One vector is turned by the same rotation once a step. Each row is the vector after some number of steps, and that number follows the row.
The counts run from 0 to 272.
[  8   5   3   0  -9  -7  -7  -6 -10 -18  -9 -18  -4   5  13 -15  -4 -16
   8 -13   6  -7   3  -8   7  10  -1 -12  -5  15   2  -9] : 134
[-25   7  -3  -2  13  -8  12  -5   1 -25  14   0  -4  -7  10   9  -2  15
   5   6  -3  -1   7   2   2  -4 -13   2   5  -2   6   1] : 182
[  7  12  -9   0  -2  18   5  -4  13  -9   5  -4  14   9  -5   7  -5   2
  -6   5  -6  -4  -9  12   3   7  14 -10  13 -19   3 -14] : 190
[  1   3  -5  -3 -11 -14 -11  -3  -9   7   8   4   4   3   3  -4  -9  13
   3  23  -5 -10   3  -1   0  16  18   4  -1  14  -2  -4] : 126
[  2  11  -4   6 -15   1  -3 -11   1  -6  -2 -10  -1   1 -14  -5   7  -6
   3  10   2 -16   3   8  25  -3  15  -2  -1 -13  -6  -7] : 108
[  5   0  -3   1 -14  -6  -1   2   6  -5 -11  -1   4  -3   6  -8  -6   5
   1   5 -26 -15  11  -9  16   9  25   9   5  13  -2  -5] : 138
[ -7  -6 -12   0  -3 -17   3  -3  -5  10   3  -1  24  -4   0   5  -9   8
  -5  20  -5   0 -20  14  -4  -1   2 -16   1  -5  -8   0] : 207
[  8   9  -8  -3   3 -12  -4   5 -16  13 -15 -15  12 -15  -7   3   2  12
  18  15   2 -11  -3  -5   7  -1   4 -10   1   4  -5   8] : 112
[ -2   7   5   0  -1  -6   0  12  14   8  -2 -19   8 -13 -11   7  -9   9
  13  -7   5   2  -9  17   3   1   2 -15   8 -13  -1   3] : 204
[  9   6   2  15 -10  -1  -2  -6 -12  -2  11  -4   6   6  12  -4  21  -2
 -20  14 -13   0  -8   5   4  -2  -4 -11  -7  -5  -1  -8] : 103
[ -2  -5  -5  -4  -5   9   6 -12   3  -5  -3  -9 -10  -1 -22  12   3   0
   6  13  -7  -6 -13  16   9 -10  11  -9  12  -7 -15   3] : 201
[  8   3   1  19   4 -12   0  -6   7 -19   4  -5   5   5  -5  -8   4  -5
   5   7   9  -6  12  12  28   2  -1  -3  16   7  -8  -8] : 14
[  9  -6  10  -2 -12 -12  -1   1   0 -11   3 -20 -14   3  -3   9  -5   6
  15  -5   3  -4 -10   6   8  12   5 -10  -7 -11  -3 -17] : 215
[ -9  15  -4   4   6  -4  -1  -1  -4  12   0  -1  -2   6  -5   1  18  -8
 -11  -1 -12 -13  -1   5  -9  -3  18   3   5  27  10  12] : 143
[ -7   2  -9 -23  -9   9  12  -2   0  -6   3   4   6 -10  10   2  -5   2
  -9   8 -23 -13   1  -7   8  -4  -1   5  -2  16   4 -11] : 167
[ 10  10   5   3 -18  -1  -7  -1  11   6   2 -15   2   0 -10   1   7   0
   7   1 -10 -18   2   4  25  -3  17  -1  -1 -11  -3  -9] : 109
[ -7   2  -8  -4  -2  -7  10  -4  -5 -15   1   8   2   7  17   2 -13   3
  -5  -1 -21  -3  -4  -1  11  14  14  16  -1   8   5 -18] : 45
[  8   6   2  -2 -10  -6  -4   0  -1   3 -14  -7  -6  -4  11  -1  -4  12
  11  -8 -23 -11   3  -8   8   6  16  13   4  17   2  -4] : 139
[  7  17   0   3   3   6  10   9   4  -9  -8  -9  23 -10  13   8 -11   8
   0  -2 -11  13  -8   2   0   2   5 -10  -4 -16   1  -8] : 192
[-21   1  -5  -2   0  10   2   5   9 -10  -4   6  22  -2  -2  -5 -11  -1
  -5   7   6   6  -5  20   0   5  -1  -9  15   8  13   9] : 177
[ -4   6   4  -7 -11  20  -1  15   0  -4 -15 -19   6 -11  -9   2  -2   4
   9  -5   8  -2  -3   7  -4   9   1 -15  -4 -15  15   4] : 82
[ -8   7 -15  -6 -11  14   2  -8   2   4 -15   4  17  -1   5  -3  -5   8
  -3  15 -14  -4 -18   7   0   3   3  -6   2 -13   6  12] : 85
[-18  -3 -18 -11  -2 -17   1   0   3  -7   3   5  -3 -12   0  -3  -8   4
   2  12 -10 -14   3   1   9   3  11  12  17  20  -7   4] : 32
[ -6   3  -4  11   7 -11   2  12  -1   8  -7 -11  16 -10 -11   7  -2  14
  10   5   7   8 -15  19   1   7  -5 -10  14 -14   0   7] : 205
[-15 -14  -8   0 -10  -9  -4  -7 -12 -11 -17 -20  -7   0  -7  -9   2  -8
  12   2  11 -15   1   3  13   2  13  -8   6   1  -1   3] : 229
[ 13  20   2   5   3 -10  -7  -6  -7  10   0 -11   9   2  13   8  -9  26
  11   6  -3   7 -13   2  -4   9  -2 -12  -1 -14   6  -6] : 99
[-13   8 -13   4   9 -19  -3 -18 -12  18   7  -3   2  14   6  -8  -2   6
  -6  10  -4 -11  -7  11 -10   6  14  -4  -8   9   2  13] : 236
[-11  -2  11   4 -11   2  -9  -8  -1 -15   4 -22 -12  -6  -5   1  -7  18
  15   1  16  -2   4   7   1  -5   0 -19   8 -13   2   0] : 94
[-34   1  -7  -3  10  -6  17  -2 -16  -4  -2  -9   3 -14   8   1  -1   3
  -4   1  -3  -1   4   7   5  -5  -9   4   3   7   5   0] : 60
[  3   4   3   8 -11   1  -8  -6   7   6   4  -1  17   7  -1   3 -10  18
   3  17  -7  -2  -1  11   5   4  24  -8   1 -17   0  -4] : 97
[ -6  -6  -5 -16  -8  16  14  -8   3 -12   1  -6  -5   6 -17  10   8  -6
   5  11  -6 -20   0  10   8  -2   5 -10 -19  -4   7  -3] : 79
[  0  15  -1  15  11 -11  -9   0 -13   5   9   2  10   1   2   2  15   5
  -7  18   5   5  -5   6  -7  -3   0 -15   9  16   2  12] : 8
[ -3   7   3   7   0 -20  -8 -11  -3  16  15 -12   3  15  12  -9   6   2
 -11  -6  -9 -11  -8  10 -15   7   7  -6  -6   8   3   6] : 237
[ -5  13   9  -9  -4   0   4   2   2   2  28  -3  -6  -1   5   8  -4   6
 -15   0 -11  -8  13   1 -11  10   8   2  -2  20   4 -13] : 156
[-13   2   4  -2  -9   1   4  -2   2 -12   0   6   5 -10  22   8 -17  16
   0   2 -17  16 -11   4  -3   3  -9  -2   2   3   0  -6] : 180
[ -8 -11   2   8 -11  -7   0  -1 -17 -15 -24 -21 -12  -4  -3  -7   5  -6
  14  -7   7  -3  -8  -2   8   0   7  -8  -2   4   2   6] : 228
[  3 -16   0  17   4   1   2 -27 -13 -11  -5 -11  -3  13   4  -9   1  -2
  -8   8   6  -6   9   7   5  10  -5  -7   6  10 -10   1] : 241
[  4   9  15   3  -6   8  -4  -6  19   4  14   3   4  15  -1  -1   1   1
  -6   2 -10  -8   8  16 -10   6   2  -6 -11  24   7  17] : 266
[-11  -4  18  10  -6  -4   4   1   4   2  -8  -4   7  -4  14  -1 -22   7
   1 -10 -12  11   8   7  15   6   1  10   2  21   1  -9] : 151
[ -2  -9   3   6 -15 -12  -3  17   7  -7 -14 -12   7 -13   7  -4  -8  -6
   5 -16  -8   3  -5  -2  18   6  -2  -1  14  24  -4  -8] : 29
[  6  -2   6   5 -17  -3  -2 -21  -5   1   0  -8  -6  14   8 -13 -17  -1
  -6  -6   1  -8   9   5  17  13  13   7  -4   1  -2 -17] : 243
